In the data rows, the value 50 means zero.
Here are some points, one per row:
(52, 37, 46, 57, 60, 47, 43, 67, 50, 47, 56, 52)
(50, 35, 47, 50, 58, 48, 39, 58, 45, 49, 60, 58)
(52, 39, 44, 50, 60, 52, 39, 60, 51, 57, 52, 49)
(56, 43, 43, 55, 56, 47, 42, 65, 55, 63, 52, 51)
(54, 37, 45, 57, 66, 49, 42, 65, 51, 54, 60, 56)
(49, 34, 44, 55, 64, 46, 41, 63, 48, 52, 53, 48)
(50, 40, 49, 55, 62, 50, 47, 70, 49, 55, 55, 46)
(43, 41, 49, 47, 43, 50, 62, 40, 43, 29, 56, 59)
(62, 63, 49, 42, 44, 52, 39, 38, 47, 63, 43, 50)
(60, 75, 51, 43, 44, 52, 41, 39, 52, 68, 32, 38)
(59, 69, 51, 42, 48, 49, 40, 35, 51, 59, 44, 50)
(58, 60, 45, 46, 53, 50, 35, 53, 55, 59, 46, 48)
(51, 44, 44, 60, 67, 55, 44, 72, 53, 55, 57, 48)
(62, 84, 49, 38, 37, 51, 45, 25, 51, 70, 30, 42)
(49, 50, 46, 51, 60, 48, 35, 60, 55, 57, 47, 50)
(51, 41, 39, 57, 66, 51, 42, 67, 49, 53, 56, 53)
(41, 31, 45, 51, 55, 47, 42, 54, 46, 49, 58, 57)
(49, 38, 42, 56, 65, 53, 42, 71, 53, 56, 56, 55)
(49, 38, 49, 60, 62, 50, 55, 64, 51, 48, 51, 52)
(45, 30, 42, 52, 62, 49, 34, 54, 48, 55, 59, 60)
(59, 76, 49, 42, 40, 55, 39, 41, 52, 65, 29, 39)
(56, 60, 45, 46, 48, 47, 40, 42, 50, 63, 40, 47)
(45, 30, 44, 54, 56, 47, 46, 55, 49, 53, 67, 55)
(58, 68, 45, 46, 44, 54, 42, 49, 55, 69, 33, 43)
(40, 69, 85, 34, 15, 39, 59, 18, 60, 16, 43, 38)
(40, 41, 59, 51, 31, 59, 97, 31, 38, 18, 66, 53)
(40, 47, 58, 55, 42, 53, 77, 45, 48, 27, 62, 52)
(59, 63, 51, 43, 49, 53, 41, 52, 50, 63, 36, 44)
(54, 39, 44, 60, 55, 53, 48, 67, 55, 58, 56, 50)
(34, 48, 69, 53, 28, 55, 99, 23, 39, 11, 58, 56)
(40, 42, 63, 49, 35, 41, 70, 30, 42, 22, 63, 56)
(57, 59, 48, 47, 52, 48, 38, 49, 47, 60, 44, 48)
(58, 72, 55, 43, 45, 57, 50, 42, 52, 68, 24, 43)
(53, 56, 46, 52, 63, 50, 42, 62, 49, 57, 52, 53)
(58, 62, 52, 48, 47, 50, 43, 51, 53, 54, 42, 45)
(51, 49, 43, 44, 61, 52, 39, 58, 51, 58, 54, 52)
(39, 68, 88, 40, 19, 42, 72, 23, 63, 17, 43, 36)
(29, 42, 59, 53, 23, 43, 91, 23, 41, 10, 56, 57)
(52, 61, 47, 54, 49, 53, 52, 57, 55, 60, 38, 44)
(48, 45, 53, 60, 55, 61, 63, 65, 52, 47, 50, 51)
(38, 34, 40, 49, 47, 44, 37, 31, 43, 50, 67, 62)
(50, 40, 38, 52, 62, 52, 50, 69, 51, 54, 55, 56)
These points spread out most along one direction. For each point below, how far along it does it lie, from 0 to 99? The average is 50, and the first point in the table lies past the average.
(59, 76, 49, 42, 40, 55, 39, 41, 52, 65, 29, 39) -> 53
(34, 48, 69, 53, 28, 55, 99, 23, 39, 11, 58, 56) -> 9
(40, 41, 59, 51, 31, 59, 97, 31, 38, 18, 66, 53) -> 16
(40, 47, 58, 55, 42, 53, 77, 45, 48, 27, 62, 52) -> 31
(49, 34, 44, 55, 64, 46, 41, 63, 48, 52, 53, 48) -> 61
(59, 63, 51, 43, 49, 53, 41, 52, 50, 63, 36, 44) -> 57
(39, 68, 88, 40, 19, 42, 72, 23, 63, 17, 43, 36) -> 12
(52, 39, 44, 50, 60, 52, 39, 60, 51, 57, 52, 49) -> 61
(49, 38, 49, 60, 62, 50, 55, 64, 51, 48, 51, 52) -> 55
(51, 44, 44, 60, 67, 55, 44, 72, 53, 55, 57, 48) -> 64
(54, 39, 44, 60, 55, 53, 48, 67, 55, 58, 56, 50) -> 60
(40, 69, 85, 34, 15, 39, 59, 18, 60, 16, 43, 38) -> 14
(56, 60, 45, 46, 48, 47, 40, 42, 50, 63, 40, 47) -> 55
(58, 68, 45, 46, 44, 54, 42, 49, 55, 69, 33, 43) -> 57
(60, 75, 51, 43, 44, 52, 41, 39, 52, 68, 32, 38) -> 53
(45, 30, 42, 52, 62, 49, 34, 54, 48, 55, 59, 60) -> 61
(50, 40, 49, 55, 62, 50, 47, 70, 49, 55, 55, 46) -> 60
(38, 34, 40, 49, 47, 44, 37, 31, 43, 50, 67, 62) -> 49
(41, 31, 45, 51, 55, 47, 42, 54, 46, 49, 58, 57) -> 54
(58, 60, 45, 46, 53, 50, 35, 53, 55, 59, 46, 48) -> 59
(62, 84, 49, 38, 37, 51, 45, 25, 51, 70, 30, 42) -> 48
(50, 35, 47, 50, 58, 48, 39, 58, 45, 49, 60, 58) -> 57
(52, 61, 47, 54, 49, 53, 52, 57, 55, 60, 38, 44) -> 54
(58, 72, 55, 43, 45, 57, 50, 42, 52, 68, 24, 43) -> 51
(51, 49, 43, 44, 61, 52, 39, 58, 51, 58, 54, 52) -> 61
(29, 42, 59, 53, 23, 43, 91, 23, 41, 10, 56, 57) -> 11
(57, 59, 48, 47, 52, 48, 38, 49, 47, 60, 44, 48) -> 57
(59, 69, 51, 42, 48, 49, 40, 35, 51, 59, 44, 50) -> 51
(48, 45, 53, 60, 55, 61, 63, 65, 52, 47, 50, 51) -> 50
(52, 37, 46, 57, 60, 47, 43, 67, 50, 47, 56, 52) -> 59
(45, 30, 44, 54, 56, 47, 46, 55, 49, 53, 67, 55) -> 55
(54, 37, 45, 57, 66, 49, 42, 65, 51, 54, 60, 56) -> 62
